A single turn carries every row of the set below to another of its rows. Some are shown first; where does it send the rows asked next?
mutor: [ 24  45 -15  30   3  25 -29  18   2   8 -19   0  17  12  -9  51   5   0
 -19  -6 -18   8  23  34   3  19  36 -33 -32 -12  12  41]
fepo: [ 12   9 -15  26   3 -22 -56   7  14  38  33 -38  29  26  -9   8  15 -26
 -10   9  -6  -4   9 -30 -11  10  26   4 -18 -28  15   3]
Bimi: [  2  45  -9  32  -9  -1 -20  14  -4 -42 -27   2 -27   6 -37  20  22  24
 -23  12   7  29  25   7  -4   0  11  15  10 -16 -24   1]
Galo: [ 16  41  25  18  11 -27   2   8   1  11  21 -15  -3  20 -35  27   3  20
 -19  50 -25  41  46   2  21  11 -29 -14 -32  -5  -4 -15]
vero: [ 28  22  -6  39 -12  -7 -61  -4   8  40  42 -29  21  10 -12  26  27   1
  -6   8  -7 -14  23 -45   6  18  17  -1 -22 -16  18   9]
zabug: [  4  27  15  -6   2  62 -45  17   6   6  -1   1  25  32   5  48   3  -5
 -23  26  -6   8  10  36  13   0   6  15 -17  -9  -6  12]
rul: [ 20  18 -11  20  26  16 -66  25  -4  19   2  -9  14  29   0  -5  40  25
 -56  25   8 -16   7  39   4  35   6   6 -12 -21 -39  -1]
sopef: [ 13  53  -8   7  30  11 -25   7  -4  22  22 -22   2  37 -13  31 -10 -10
   3 -14 -28 -12   1  30  -9  14  31  -5 -38  -7  11  29]
leb: [ 53  28  18  29 -31  24 -40  -4   8  -9  -1 -16  17  59 -31  23  16  25
 -27  26 -18  11  47  11  -2   2 -19 -17 -19  10 -23  -1]
Pofa: [ 30  22  18   2 -24 -10 -56   9  -5  17  -5  13 -10  22  -6   2  32  40
 -47  24  -4 -20  33  33  25  19   1  31 -30  -1  15  -2]
lidu: [  5  55  20  29   8 -23  12  18 -14   3  -5  -8 -28  -5 -28  23  40  23
 -17 -12   0  19  15   1  -3  -3 -13  32  11 -13 -12  -6]
rofav: [  9  15   8  18 -22 -24 -48  18  -1  40  26 -24  24   6  -1  14  23  -7
 -18  25 -19  -2  16 -33  20   3  11  32 -14  -9  39   3]
rozib: [ 14  37  -9  21  -9  -1 -67  27  -2  19  29 -19  43  12   1   4  17 -17
 -13  28 -13  -3   5 -40   6  -5  14  25 -15 -16  16  -8]
tebil: [  4  52   2  24  23  16 -40  26  -5  15   9 -15  17  13 -25  37   8 -43
 -10   9  -5  37   1  22   6 -37  -5  12 -36  -2  17  22]
zeri: [ 17  40  54   3   8 -19  -7   9   8  -7  19 -28  -5  26 -12  25  13   1
  -6  26 -18  13  24  12  31  47 -12  -5 -36   3 -31 -16]
ful: [  9  35  21  16  12  -2   8  23   5   1   1 -13 -32  11 -16  19  36  19
 -13  -2   9  12  13  20  -3  11  -7  39  31  -3 -39  -8]
fepe: [ 25  34  45  18   9 -36   3  23   7   9 -10 -37  24  32  -8  10  26 -25
 -25 -10 -21  25  13  20   0  32  -8 -15 -31  -8 -26  -8]
kod: [ 47  36  -8  28  11 -40 -29  29  24  37  -7  18 -11  -9 -13   6  29  16
 -37  20   4  16  54  32  10  24   7 -10 -26 -17  12  -9]
tupe: [ 26  44  -2  32  11  -6 -24  34 -30 -13  14 -38  27  52 -17  -6  14  12
 -20  25 -26   3  -6  26   7   9 -12   0 -12  17 -38  27]
Suz: [ -3  49 -10  14   0  13 -24  10 -13 -28 -10 -10 -25  33 -38   6  18  27
 -25   9  -7  14  14   6 -20 -13   6  37  15 -11 -25 -10]
tal: [ 25   5 -11  29   3  -4 -52  29  30  38  28 -37  14   5   1  21  26 -22
 -11  21  -8  -5  23 -18   8  46  39  -6  -3 -10  -4   2]
kez: [ 16  23  11   6  33  48 -17  17  26  54  14 -19   8  26  -5  58  15 -11
 -24   8  -9  17  26  39  -3  15   5  -8  -9 -14  -7   3]
pitu: [ 38  30 -31  48  12 -37 -54   6  -8  10   2   6  12  22 -21 -10  23  22
 -28   3  22  -8  13  30  -6  10   8 -15 -36 -22  -5  34]
Tas: [ 24  48  20  17  -1   6 -15  39  10  20 -15   3   9  -8  -1  52  15 -29
 -12   1 -13  27  23  36  24   0  13   3 -29   7  26  22]
gador: [ 42  38   7  41   0  -2 -75  -2  -3  24  22   6   3  18 -34   9  45  18
 -34  23  26   5  26   7   8 -22 -36  16 -38  -8  -1  -3]
migi: [  1  30  10  34  -4   9 -14 -11   6 -18 -16  -6 -29  11 -40  38  36  33
 -27  -2  17  24  31  -3 -11  10  -4   5   6 -27 -33  -8]
bepul: [ 10   6 -12  27 -19   6 -62  40   2  16   6 -20  36  -1   8  16  25  -6
 -27  43 -10   5  16 -21  27  23  28  13   1  -9   8  13]
Vitok: [ 15  47  -9  31  12   1 -18  11   5  -7  -8 -24 -25  32 -46   5  33   3
 -24 -18   1  21  16   8 -38 -20   2  24  18 -11 -28 -13]
nus: [ 31  40  12  26 -22 -18 -17   0  -9   4  -8 -23  -1  41 -40  21  11  34
 -38  23 -49  19  51   9   7  14  -3 -22 -34   7  12   3]
zuzad: [ 42  19   2  47 -15  -8 -31  21  -2 -20  -4 -19  27  49 -28   7  12  -3
 -15  33   2  32  19  26   6 -15 -25 -12 -11  15 -30  30]
dov: [ 24  40   1  24   7  -9  -1  18  11 -12  -9 -19 -31  26 -26   8  28   5
  -7 -25   7   5  13  24 -25  11  17  23  22  -5 -35  -1]
Lol: [  8  35  -2  36  29  29 -28  -8  -1  46  24 -15   8  18 -34  62  15   0
 -21   9  -3  27  22  12   0 -17 -14 -18 -34 -19  14  25]
dudi: [ 12  40  17  -1  18 -51 -50  10  -1  11  10  -6  -5  25  -9 -23  21  -8
 -22  -4   3 -14   1  30   2  20  11  27 -51 -20   5  -8]
rudeg: [ 23  26   8  14  44 -11 -52  -1  20  47  39 -19 -28  18 -28   9  37  12
 -30  21  10  -4  30  20   6  33  -9   5 -34 -17 -18 -26]
sero: [ 29  50  19  23  29   1  -4  28 -10  21  15 -35  44  48  -9   2  23  -2
 -32   5 -26  17   3  13 -15   9 -28  -9  -9 -12 -43 -14]
nav: [ 25  18  -2  12 -11  -8 -37  42  23  35  23  -6  28  -8  19  18  16 -11
 -10  43  -8   4  28 -21  24  23  21  18   7 -12  14  -8]
Dodu: [ 26  -5 -23  39 -13  -4 -49  13  21  31  19 -14  34   8   3  27  16   1
 -12  28   9   0  29 -26   6  29  27 -16  -2 -29   4  18]
vuda: [ 31  52   6  23  23 -13 -55  45   7  16  -7   8  26   1  -3 -15  42 -21
 -46  15  15  22  10  24   4  -3 -14  17 -25 -23 -16 -28]
tuto: [  3  47  20  24  -4 -11   1 -14 -11  -8  -7  -6 -29  13 -31  28  33  43
 -21 -23  -2   1  20  -5 -14  14  -2  17  -2 -26 -15  -6]
fus: [  4  46  28  -8   2  24 -27  -6 -13  16  25  -1   2  28  -5  50  -3  14
   2   8 -15 -10   5  20  22   0   1  24 -41  -2  24  26]

nus turns into leb
Tas turns into fus
Now these:
rofav turns into vero
Pofa turns into gador
migi turns into Bimi

